Each row is where one point has got to under a steady rotation. How many steps took it there?
The counts run from 0 to 227.
[152 156 138 128 102 115 108 120  69  88 110 197 176 121 143 146 131 104
 139 163  97 151 130 104 125  77 145 143 121 152 112 168 178 114 108 111
 134 134 125 116 134 128 137]
27
[118 143 166 107 130 116 177 118 123  96  88 142 151  97 187 138  77  65
 140 138 105 126 132  98 119 134 149 116 151 143 106 201 159 135 118 159
 141  89 109 119  85 149 132]
81
[150 174 157 113 141 112 141 125  95 110  80 158 142 127 170  77  85  80
 122 146 119 149 130 100 135 105 139 132 111 161 107 136 163 136  79 119
 143 135 119 108 115 128 139]
2
[147 143 147 130 122  72 139 104  94  92 106 184 184 103 148 128  73  98
 132 135 109 121 128 107 139 138 163 105 158 120 110 185 140 128 130 170
 107 129 136 103  96 139 132]
171
[127 120 147 127 141  50 137 126  84  99 122 155 189  91 164 130  99 100
 153 111 132 126 106 106 156 133 156  97 143 109  94 168 138 156 133 162
 110 140 127 105 107 132 161]
170
[138 151 128 128 139  59 131  95  90  86 106 163 181 121 137 124  82 110
 131 135 120 108  94 114 133 143 149  99 111 144 106 157 135 152 130 152
 134 141 103 118  94 164 161]
60
[153 205 137 121 145 117 118 143  62  99  98 172 166 112 157  89 106 120
 147 111 145 144 151 115 120  88 149 127  98 146 133 136 164 118  82 105
 117 125 106 118 119 114 156]
7
[138 150 152 148 138 115 157  90 122 102 109 113 164 101 172 124  54  83
 131 128 161 130 126 133 118  93 176 137 123 142 126 121 140 118 118 127
 150  83  91 111 105 144 197]
95
[133 136 139 114 109  68 128  72 114  73 102 118 172 109 152 129  91 112
 147 136 123 136  89 118 113 100 120 115 127 136 119 168 153 144 131 132
 156 140 106 123  97 167 173]
145
[124 174 136 103 138  88 150 115  89  85  84 144 167 107 149  93  67 116
 144 105 113 115 136 108  85 127 139  88  99 148 133 153 148 109  99 143
 127 146  95 128  66 149 126]
66
[152 138 127 156 127 109 119  69 106  95 114 131 168 124 165 153 118 102
 123 159 121 124  91 121 150  76 143 153 114 135 107 161 156 145 130 104
 171 107  92 120 115 170 193]
29
[127 135 154 129 133 156 166 136  93 135 105 136 148  99 194 137 117  87
 159 126 112 149 162 112 119  80 161 153 130 124  91 170 176 108  93 111
 158  94 111  97 127 110 145]
193
[117 155 117 102 115  99  88 133  71  85 113 175 187 100 157 165 155 114
 158 160 129 147 113  95 110  90 131 127 110 136  93 193 170 146 115 123
 146 123 110 114 140 131 140]
138
[144 138 119 131 144 113 118 100 101 122 114 146 177  96 182 140 106  85
 159 117 143 129 108 127 172  90 144 147 110 100  59 156 134 134 120 127
 140  78 112 103 149 121 165]
109
[137 135 140 117 144  93 109 135  80 117 126 147 190  90 185 133 118 102
 157 111 160 139 137 122 136  96 155 113 112 116  88 120 143 131 115 133
 108  95  92  93 147  96 199]
104
[135 114 110 125 114 113 117  98  94 108 152 159 194  99 155 141  77 102
 145 102 103 120 147 130 126 104 161 109 102 127  64 142 121  82 113 146
 108  98  78 111 126 133 159]
221
[116 139 149 102 141 142 155 148 109 116  88 154 134  96 188 125  99  66
 146 150 119 149 143 104 109 105 136 159 143 161 100 195 195 130 103 143
 141 106 120 108  96 145 129]
82
[110 132 135 133 157 109 162 108  78 123 140 123 177  78 152 124  92 127
 155  87 131 106 157 128 109 123 159 105 137 116 120 158 152 123 123 139
 105 114  85 112  69 146 170]
70
[116 128 122  92  79 102 104 102 102  82 122 157 190 106 143 137  72 107
 161 127 110 114 134 117  91 131 141 100 102 145  80 153 149  89  96 163
 128 112  96 106 124 119 128]
46
[149 147 142 111 119  81 116  92  83  73 123 161 179 104 114 121  72 137
 146 130 134 132 137 137  88 118 128  98 134 146 144 149 177 132 109 134
 119 151  92 114  85 163 160]
151
[159 160 148 103 117 141 134 101 100 100 128 147 157 117 148  95  77  99
 104 148 121 142 161 127 102 111 145 145  99 186 114 127 166 126  82 121
 139 102  69 109 112 138 172]
212
[127 133 129 118 141 123 134 125  82 111 108 153 143 101 168  99  85  73
 155 117 138 148 157 128  81  86 145 137 109 166 115 110 172  73  84 135
 124 106  86 109 127 113 156]
97
[123 140 103 145 141 147 134  90  69 134 130 135 154 113 162 124 126 127
 142 132 106 123 138 110 118  74 139 153  78 137  85 157 168 103  81 103
 161 121  91 105 119 134 147]
128
[112 113 129  97 139  92 131 138  69 135 103 160 173  93 165  98 110 109
 179 103 132 146 143 122 102 122 119 108 121 120  83 166 176 125  72 133
 124 135 118  97 121 113 123]
163
[149 138 123 127 127  90 105  94  73 109 149 131 197 105 152 130 107 136
 146 101 130 137 137 140 115  83 150 104 112 118 109 111 141 115 107 113
 117 119  88 110 130 129 214]
215
[148 146 135 129 111 124 134  67 115  82 119 127 169 119 139 148  81  74
 115 140 111 111 101 123 131  90 149 143 115 161 100 150 157 116 142 132
 153  86  92 126 104 183 179]
30
[112 149 120 138 155 104 129 146  88 115  94 137 173  93 199 141 139  91
 182 116 152 130 115  98 120  80 174 123 105 124 115 143 138 102 116 119
 146 104 101 112 128 107 170]
189
[136 119 136 116 137 109 122 115  96 111 152 133 165 100 173 156 125  79
 127 123 122 142 112 109 166  79 147 133 108 141  82 155 157 164 152 126
 117  88 100 122 119 161 199]
24
[117 148 121 118 150  78 152  94  92  81 113 133 170 100 155 100  74 112
 164  86 122 112 117 117 105 102 128  79 114 130 126 150 127 112 117 132
 129 146  93 135  69 157 160]
65
[132 135 112 128 142 123 104 102  85 136 133 143 192 128 175 120 121 117
 134 139 147 118 132 125 139 123 156 147  74 124  74 146 138 146  90 132
 159  91  83  87 149 109 171]
219
[139 133 169 134 126  81 138 117  85 126 101 122 168 110 187 108  98 121
 147 119 136 157 138 114 117  87 159 114 133 111 118 113 151 118  90 104
 151 115 103 107 127 103 202]
99
[147 136 151 112 109  79 121 123 100 101 138 148 203  96 175 148  89 111
 131 121 126 150 140 119 126 125 158  94 126 116 104 132 133 117 118 140
 107  93 101  96 138  91 182]
105
[137 160 128 143 168 114 154 119  81 113  82 174 158 119 161 112 105  91
 145 139 136 120 116 110 157 107 138 154 132 125 100 188 169 140 103 126
 150 126 129 109 107 138 124]
173
[133 149 135 107 156 130 104 149  84 128 113 144 171  92 188 116 112  94
 150 109 169 147 151 129 122  97 138 135  99 126  91 137 166 134  91 119
 128  81  87  92 150  97 170]
103
[147 170 134 144 142 129 146 107  94 112 132 140 177 102 169 125  75 101
 101 127 124 101 155 111 134 127 189 120 105 139 115 136 123 133 120 138
 123  87  81 103 102 138 187]
10
